Here are the same points, seen from different sides; a view may also be mirrored.
A view may leave some points out, and in a few views one point is out of place. Which views, in the order they come, and which point in each? Write none if none.

-- scene 1 --
A:
  Pefot [-0.77  2.43 -1.74 -0.41 -1.65  0.39  2.10 -3.90 -0.45 -0.05  0.88 -0.85
 -0.33  1.21  0.81 -4.23]
  dofib [-1.24  0.86 -1.32  1.57 -3.18  0.55  1.44 -3.84 -1.74  0.11  1.94 -0.06
 -1.44  1.99  1.57 -4.39]
  mub [-1.43  2.41 -1.40 -0.24 -2.49 -0.27  3.55 -3.99 -0.71  0.23  2.05 -0.81
 -1.28  1.71  1.75 -4.60]
  mefi [ 0.23  2.36 -2.35 -0.20 -1.38 -1.24  3.36 -3.84 -0.68 -0.50  2.17 -0.17
 -1.56  2.04  1.36 -4.79]
  fosom [-1.22  3.13 -1.58 -1.18 -1.64  0.05  3.35 -4.00 -0.05  0.10  1.14 -1.25
 -0.36  1.12  1.13 -4.36]
  tutaf [-1.04  2.25 -1.62 -0.06 -2.26 -0.27  3.16 -3.94 -0.79  0.04  1.92 -0.63
 -1.23  1.75  1.57 -4.60]
  sadav [-1.40  2.48 -1.80 -0.83 -2.17 -0.32  3.57 -4.41 -0.69  0.70  2.26 -0.68
 -1.02  1.76  1.61 -4.54]
  fot [-1.74  1.74 -1.47  0.00 -2.53  1.02  1.58 -4.32 -1.05  0.81  1.37 -0.71
 -0.35  1.39  1.09 -4.06]
  linu [-0.36  2.25 -1.86  0.14 -2.06 -1.18  3.86 -3.71 -0.82 -0.47  2.44 -0.31
 -1.96  2.15  1.85 -4.89]
  bivo [-1.46  2.41 -1.18 -0.05 -2.41  0.40  2.75 -3.73 -0.58 -0.06  1.24 -1.02
 -0.80  1.30  1.38 -4.39]
B:
  mub [ 3.37 -2.19  1.33 -2.17  0.25 -1.89 -4.42  0.29 -1.85  5.34 -0.02  2.99
 -2.39  4.41  3.15 -2.11]
  fot [ 2.45 -1.17  1.76 -1.92  0.43 -0.83 -3.55  0.43 -0.90  5.56 -0.23  4.65
 -2.11  3.37  3.45 -2.51]
  Boko [ 2.09 -1.73  1.32 -1.88  0.72 -2.07 -4.06  0.13 -0.21  3.86  0.03  3.69
 -2.91  3.96  3.04 -2.90]
  bivo [ 3.14 -1.68  1.39 -1.97  0.52 -1.05 -4.06  0.51 -1.15  4.80 -0.10  3.64
 -2.76  4.30  3.21 -2.30]
  tutaf [ 2.96 -2.10  1.33 -2.08  0.37 -2.11 -4.39  0.20 -1.45  5.04  0.00  3.16
 -2.39  4.24  3.10 -2.26]
  fosom [ 3.52 -1.78  1.61 -2.34  0.17 -1.30 -3.58  0.28 -1.83  4.41  0.34  3.02
 -3.54  4.28  3.91 -3.22]
  sadav [ 3.29 -2.12  1.58 -2.37 -0.01 -2.18 -4.10  0.10 -2.24  5.60  0.16  2.95
 -2.36  4.05  3.57 -2.56]
  Pefot [ 2.56 -1.44  1.61 -2.04  0.47 -1.44 -3.54  0.24 -0.76  4.26  0.10  3.84
 -3.12  3.82  3.60 -3.19]
  dofib [ 1.82 -1.68  1.21 -1.51  0.85 -1.79 -4.72  0.42 -0.12  5.70 -0.64  4.62
 -1.11  3.68  2.24 -1.33]
C:
  fosom [-0.34  0.79 -0.65  0.41 -1.50 -1.22  1.46  2.28 -1.57 -1.49 -1.13  3.75
  1.40 -2.77 -0.62  0.63]
  dofib [-0.94 -1.58 -0.85 -0.23  0.06 -0.86  1.89  2.53 -1.47 -0.52 -1.24  0.24
  0.99 -2.19 -0.34 -1.08]
  fot [ 0.03 -0.89 -1.27 -0.55 -1.10 -0.86  1.61  2.61 -1.67 -0.94 -1.49  1.79
  1.36 -3.18  0.26 -0.18]
  mub [-0.67  0.09 -0.34  0.61 -0.49 -0.92  1.54  2.19 -1.39 -1.08 -1.32  2.31
  0.81 -2.04 -1.13  0.83]
  mefi [-0.96  0.61  0.27  1.43  0.39 -1.31  2.24  2.67 -1.65 -2.07 -0.45  2.91
  0.76 -1.41 -0.77 -0.41]
  Boko [-1.00 -0.02 -0.59  0.35 -0.80 -1.49  2.00  2.58 -1.69 -1.44 -0.53  2.66
  1.55 -2.41 -0.23 -1.47]
  sadav [ 0.26  0.15 -0.77  0.20 -0.89 -0.85  1.65  2.62 -1.71 -1.61 -1.40  2.94
  1.09 -2.79 -0.07  0.80]
  bivo [-0.78 -0.09 -0.80  0.08 -1.25 -1.13  1.45  2.11 -1.45 -0.82 -1.22  2.41
  1.34 -2.62 -0.80  0.03]
D:
  mub [ 0.06 -0.44 -0.69 -1.90  2.87  4.21  3.75 -2.63  2.99 -1.44  2.52  2.30
  0.78 -2.04  3.82  2.46]
  Pefot [ 1.05 -0.07  0.01 -2.41  3.54  3.58  3.19 -4.15  1.96 -1.50  2.78  2.59
  1.02 -1.80  3.78  3.39]
  linu [-0.06 -0.22  0.17 -2.66  2.53  4.67  3.44 -1.82  3.12 -0.83  2.60  2.74
  0.84 -1.53  4.35  1.65]
  tutaf [ 0.23 -0.42 -0.26 -2.14  3.08  4.17  3.60 -2.71  2.67 -1.39  2.60  2.52
  0.84 -1.79  4.07  2.51]
  dofib [ 0.31 -1.54 -0.05 -1.51  4.84  3.96  4.11 -2.06  1.43 -2.27  2.35  3.18
  0.84 -1.37  5.53  2.77]
  sadav [-0.21 -0.51 -0.23 -1.93  2.46  4.20  3.94 -3.02  3.25 -1.43  2.77  1.93
  0.67 -1.97  3.72  2.93]
  fot [ 0.59 -1.02 -0.32 -1.42  4.14  3.48  4.02 -3.85  1.79 -2.29  2.67  2.37
  0.77 -1.91  4.27  3.92]
E:
  Pefot [ 2.13 -0.64 -3.11  0.33 -0.41  1.96  0.86  4.24 -0.64  1.05  0.74 -2.06
 -1.64  0.58 -4.08 -2.64]
  bivo [ 2.10 -0.77 -3.18  0.24 -0.41  2.23  0.47  4.25  0.42  1.64  1.02 -2.68
 -1.17  0.79 -4.02 -2.04]
  linu [ 3.18 -1.70 -2.58  0.70  0.35  3.37 -0.31  3.55  0.75  1.22  1.21 -3.11
 -1.78 -0.53 -5.44 -1.53]
  dofib [ 2.34 -1.66 -3.54  0.55 -0.12  1.85 -0.98  3.38 -0.39  0.80  2.43 -3.49
 -0.41  2.15 -4.72 -1.83]
  mefi [ 3.20 -1.56 -2.50  0.80  0.34  3.20  0.10  3.57 -0.11  0.75  0.92 -2.58
 -2.24 -0.79 -5.53 -2.00]
  Boko [ 2.09 -0.97 -3.03  0.94 -0.51  2.37  0.22  3.80 -0.99  0.89  0.86 -2.43
 -1.94  0.65 -4.63 -2.47]
  mub [ 2.82 -1.17 -2.94  0.00  0.20  2.58  0.32  4.14  1.08  1.57  1.30 -2.82
 -1.10  0.09 -4.50 -1.70]
  sadav [ 3.27 -1.19 -2.89 -0.39  0.58  2.31  0.68  4.26  0.96  1.23  1.31 -2.46
 -1.10 -0.26 -4.54 -1.93]
  fosom [ 2.42 -0.45 -2.86 -0.09 -0.17  2.33  1.35  4.64  0.50  1.61  0.38 -1.97
 -1.73 -0.28 -3.92 -2.36]
Views that do not fit: C
  moved in C: sadav

-- scene 2 --
A:
  roze [-5.36 -2.54 -0.32  1.74]
  mutud [-1.85 -6.20  1.68 -0.57]
  kesav [-0.91 -5.57  1.55 -0.87]
  Vaf [-2.04 -4.62  2.81 -2.17]
  vozo [ 0.00 -4.99  2.33 -0.10]
  savol [-5.91 -3.73 -2.38  1.60]
  sen [-0.64 -3.76  2.43 -0.83]
  kunib [-2.69 -7.30  3.40  0.51]
  Kog [-4.82 -2.14 -2.47  2.78]
  kerum [-0.38 -6.41  2.90 -0.24]
B:
  vozo [-4.31  3.79  1.63  1.40]
  sen [-3.56  3.56  2.06  0.15]
  savol [ 0.25 -1.99 -0.81  1.76]
  kunib [-3.19  2.52  3.52  4.09]
  Vaf [-2.01  3.78  3.27  0.69]
  mutud [-2.44  3.32  1.89  2.63]
  kesav [-2.76  3.91  1.46  1.83]
  ros [-3.33  2.94  0.84  1.48]
  kerum [-3.97  4.22  2.44  2.71]
C:
  ros [ 4.63 -1.92  1.84  1.50]
  kerum [ 4.56 -0.14  0.17  1.04]
  roze [ 3.44 -2.79  6.73 -0.21]
  savol [ 4.94 -2.36  8.09  0.99]
  vozo [ 4.20 -1.71  0.36  1.18]
  kunib [ 4.51  1.41  1.69 -0.23]
  kesav [ 4.27 -0.99  1.38  2.16]
  Vaf [ 2.06 -0.40  1.47  2.19]
  sen [ 2.80 -2.07  0.91  1.52]
  Kog [ 4.92 -4.36  7.66  0.24]
D:
  mutud [2.50 2.48 3.39 3.93]
  kesav [3.25 2.35 2.45 3.59]
  sen [4.29 0.77 2.72 2.90]
  kunib [2.24 1.96 4.78 5.86]
  roze [ 3.34  2.80  7.68 -0.02]
  Kog [ 4.35  4.75  7.83 -1.08]
  kerum [3.59 1.86 2.62 5.25]
  ros [4.21 2.73 3.31 3.10]
  vozo [4.64 1.80 2.62 4.02]
E:
  kerum [ 0.81  4.67 -0.53 -3.73]
  sen [-0.71  3.15 -0.46 -5.39]
  ros [-0.20  3.19  1.17 -4.28]
  vozo [ 0.54  3.48 -0.16 -4.71]
  roze [-3.31  4.18  4.95 -6.46]
  Kog [-2.92  2.52  6.68 -6.10]
  mutud [-0.67  4.62  0.59 -3.31]
  kesav [-0.51  3.53  0.13 -3.57]
  kunib [ 0.02  6.86  0.68 -3.72]
  savol [-3.75  3.83  6.30 -4.47]
F:
  roze [1.43 2.81 0.13 0.07]
  kerum [ 2.33  3.04 -1.35 -7.06]
  savol [2.99 2.92 1.87 0.51]
  sen [ 0.74  1.29 -1.22 -5.67]
  vozo [ 2.03  1.76 -1.70 -6.19]
  ros [ 2.56  1.62 -0.81 -5.05]
  mutud [ 2.36  3.11  0.11 -5.77]
  kesav [ 2.16  2.05 -0.15 -6.08]
  Kog [3.11 1.55 0.32 1.27]
  kunib [ 2.21  5.28 -0.91 -5.97]
  Vaf [-0.08  2.46  0.14 -6.21]
G:
  ros [ 1.26 -0.60 -0.40 -2.67]
  mutud [ 3.05 -0.96 -0.67 -2.69]
  kunib [ 4.08 -2.87  0.10 -2.01]
  savol [ 2.41  1.94  4.74 -5.23]
  Kog [ 0.38  1.90  5.18 -4.80]
  vozo [ 1.06 -1.34 -1.30 -1.74]
  roze [ 1.82  1.44  4.67 -2.94]
  sen [ 1.18 -0.03 -0.92 -0.87]
  kerum [ 2.35 -2.17 -1.67 -1.92]
  kesav [ 2.19 -0.41 -1.24 -2.50]
  Vaf [ 3.24  0.43 -1.10 -0.74]
Views that do not fit: none
